Each run below is a few steps of one of 4 hidden systems, one row a step.
j_328, trace 1, 5 rows:
[[ 55 -23  13  34  64  12  30  20 -31  21 -12  56 -29 -28 -26  29 -25  90
   -7 -26  -1  46  31  25 -20  37  -6  39  23  14   2  40]
 [ 21 -15  16  49  77 -16  16  41 -34   3   6  58 -20  23 -34  23 -15  61
  -25  11   6  39   6  34  -9  53   2  12  17  24  -5  42]
 [ -8  -1   9  55  70 -35  -6  46 -35 -17  14  50  -4  52 -40  16  -5  34
  -40  37   9  32 -20  38   4  57   3 -18   3  37 -14  28]
 [-41  26  12  52  48 -40 -22  37 -20 -34  23  35  10  70 -33   3  10  -7
  -52  45  11   5 -48  40   5  51  14 -43 -15  39 -17  14]
 [-75  48  15  28  12 -31 -19  27   2 -43  29  11  26  68  -9 -12  21 -52
  -48  45  10 -34 -59  41   1  32  22 -70 -21  18 -19   2]]
j_376, trace 2 (5 x 32):
[[ 41 -11  15  44  62   1  24  27 -30   8  -2  57 -20  -6 -35  27 -17  72
  -18 -12   3  40  20  27 -14  47  -6  26  19  18  -5  45]
 [ 27 -30  -5  46  53 -17  20  33 -28  14   0  51 -39   3 -29  16 -14  74
  -33   8   5  57  12  20  -6  48  11   7   9  30 -12  29]
 [ 16 -32 -13  41  33 -33  12  30 -27   9   4  49 -44  16 -24  -8   4  69
  -40  22   8  63  -2   3   5  47  30 -13   1  40  -9  12]
 [  4 -23 -27  33  16 -41  -8  23 -16   8  11  36 -49  21  -6 -20  13  53
  -55  39  10  69 -24 -10  12  47  37 -18  -9  44 -14  -2]
 [ -8 -18 -31  17 -10 -43 -10   6  -9   9  15  22 -41  29  12 -40  29  20
  -61  45  10  60 -42 -11  21  43  43 -25 -17  35 -24 -19]]
j_246, trace 3, 5 rows:
[[ 45 -43 -54   0 -39 -17  10 -20   1  44  -9  21 -59 -35  28 -33  15  66
  -28  -6   4  81  19 -43   9  17  41  15  -8  29  -9 -18]
 [ 72 -48 -41  -3 -17   4  19 -29 -14  44 -21  19 -55 -56  20 -18   5  71
  -14 -21   0  70  35 -43   7  19  16  42   6  13  -3  -7]
 [ 79 -45 -28 -11  -4  17  25 -29 -15  47 -31  14 -36 -61  16  -5 -12  72
   24 -45 -15  56  49 -34  -2   8 -11  66  23   1  10   3]
 [ 80 -35 -18 -13  14  21  24 -23 -22  41 -28   2 -25 -59   1  13 -20  59
   49 -61 -13  25  65 -17 -10 -10 -26  68  28  -9  16  17]
 [ 66 -19   8 -15  25  35  23 -12 -13  26 -21  -9   6 -46 -13  40 -25  38
   70 -61 -21   2  62   4 -19 -23 -50  63  27 -24  19  21]]
j_279, trace 4:
[[-19  23  24 -42 -17  30  -5 -20  16  -5  -4 -50  47  -3   7   9  -5 -65
   43 -15 -14 -71  -3  -1  -7 -43 -35  13   7 -51  14  -1]
 [ -3  15  20 -48 -27  39   7 -30  15   1 -11 -42  32 -22  12  10 -13 -49
   61 -31 -15 -67  15  -6 -15 -49 -31  18   8 -49  23   1]
 [ 14   4  15 -43 -40  43  19 -33  26  11 -22 -43  18 -50  24   9 -15 -26
   58 -48 -14 -45  29 -16 -14 -54 -23  28  13 -48  17  -4]
 [ 32  -6   4 -44 -49  38  17 -35  20  22 -19 -35   1 -62  30   3 -10 -13
   52 -46  -7 -24  35 -27 -10 -55 -13  30  13 -42  20 -12]
 [ 38 -21  -7 -51 -60  40  15 -44  23  32 -18 -36 -13 -65  35  -7  -7  -2
   41 -34  -6  -4  27 -39  -8 -57   1  41   7 -37   8 -22]]

Which system made each of these runs?
trace 5 (3 x 32):
[[ 76 -42 -24 -23 -11  22  27 -30 -14  45 -31  -2 -34 -62  13  -2 -14  62
   28 -44 -10  43  51 -39  -6  -8 -11  66  20  -5  13  -1]
 [ 73 -32  -9 -21   4  28  24 -24  -9  39 -24  -8 -11 -58   4  20 -22  54
   58 -58 -15  15  65 -19  -8 -21 -33  67  28 -22  16  13]
 [ 55 -19  12 -16  17  39  22 -11  -6  25 -23 -18  11 -50  -7  37 -27  29
   73 -60 -10 -15  66   0 -13 -42 -51  63  24 -28  21  16]]

j_246
trace 6 (3 x 32):
[[ 16 -32 -49  -6 -52 -27   2 -20   1  30   1  11 -60 -21  39 -45  26  52
  -36   5  10  77   1 -39  15  12  49 -10 -16  34 -14 -29]
 [ 53 -48 -47  -5 -34 -15  14 -23  -4  44 -18  16 -62 -44  27 -30  10  70
  -25 -18  -2  77  20 -45   4  15  36  21  -3  22  -3 -18]
 [ 76 -43 -34  -6 -18   9  22 -29 -12  51 -25  13 -51 -56  20 -13   0  73
   -4 -30  -4  64  35 -38  -1  16  13  53  15   7   2  -7]]

j_246
trace 7, 3 rows:
[[  9 -20  -3  47  48 -36   5  39 -31   1   3  46 -30  26 -32   4  -2  57
  -38  36   9  53  -9  14   8  56  18  -2   5  39 -13  22]
 [  0 -18 -15  44  38 -44  -6  26 -26   6  14  42 -33  39 -17 -15   9  42
  -57  45  11  59 -26   7  11  53  28 -14  -6  43 -16   5]
 [-14 -11 -21  29   2 -48 -14  13 -17  -2  16  35 -37  37  -2 -28  24  21
  -61  57  10  54 -43  -4  22  49  38 -28 -13  37 -22 -10]]

j_376
trace 8:
[[-12 -10 -10  46  32 -47 -15  31 -23  -7  14  38 -27  45 -15 -15  12  30
  -67  53  16  53 -37  11  16  57  34 -21 -11  43 -20   1]
 [-45  14  -5  26   9 -44 -16  18 -13 -22  30  27 -12  51  -6 -33  24  -5
  -63  52  14  28 -54  11  11  52  40 -51 -18  35 -21  -4]
 [-66  22   5  14 -16 -35 -22  16   8 -23  26  10  -2  52   7 -35  23 -44
  -70  60  13  -5 -66  12  12  29  44 -67 -25  26 -23 -16]]

j_328
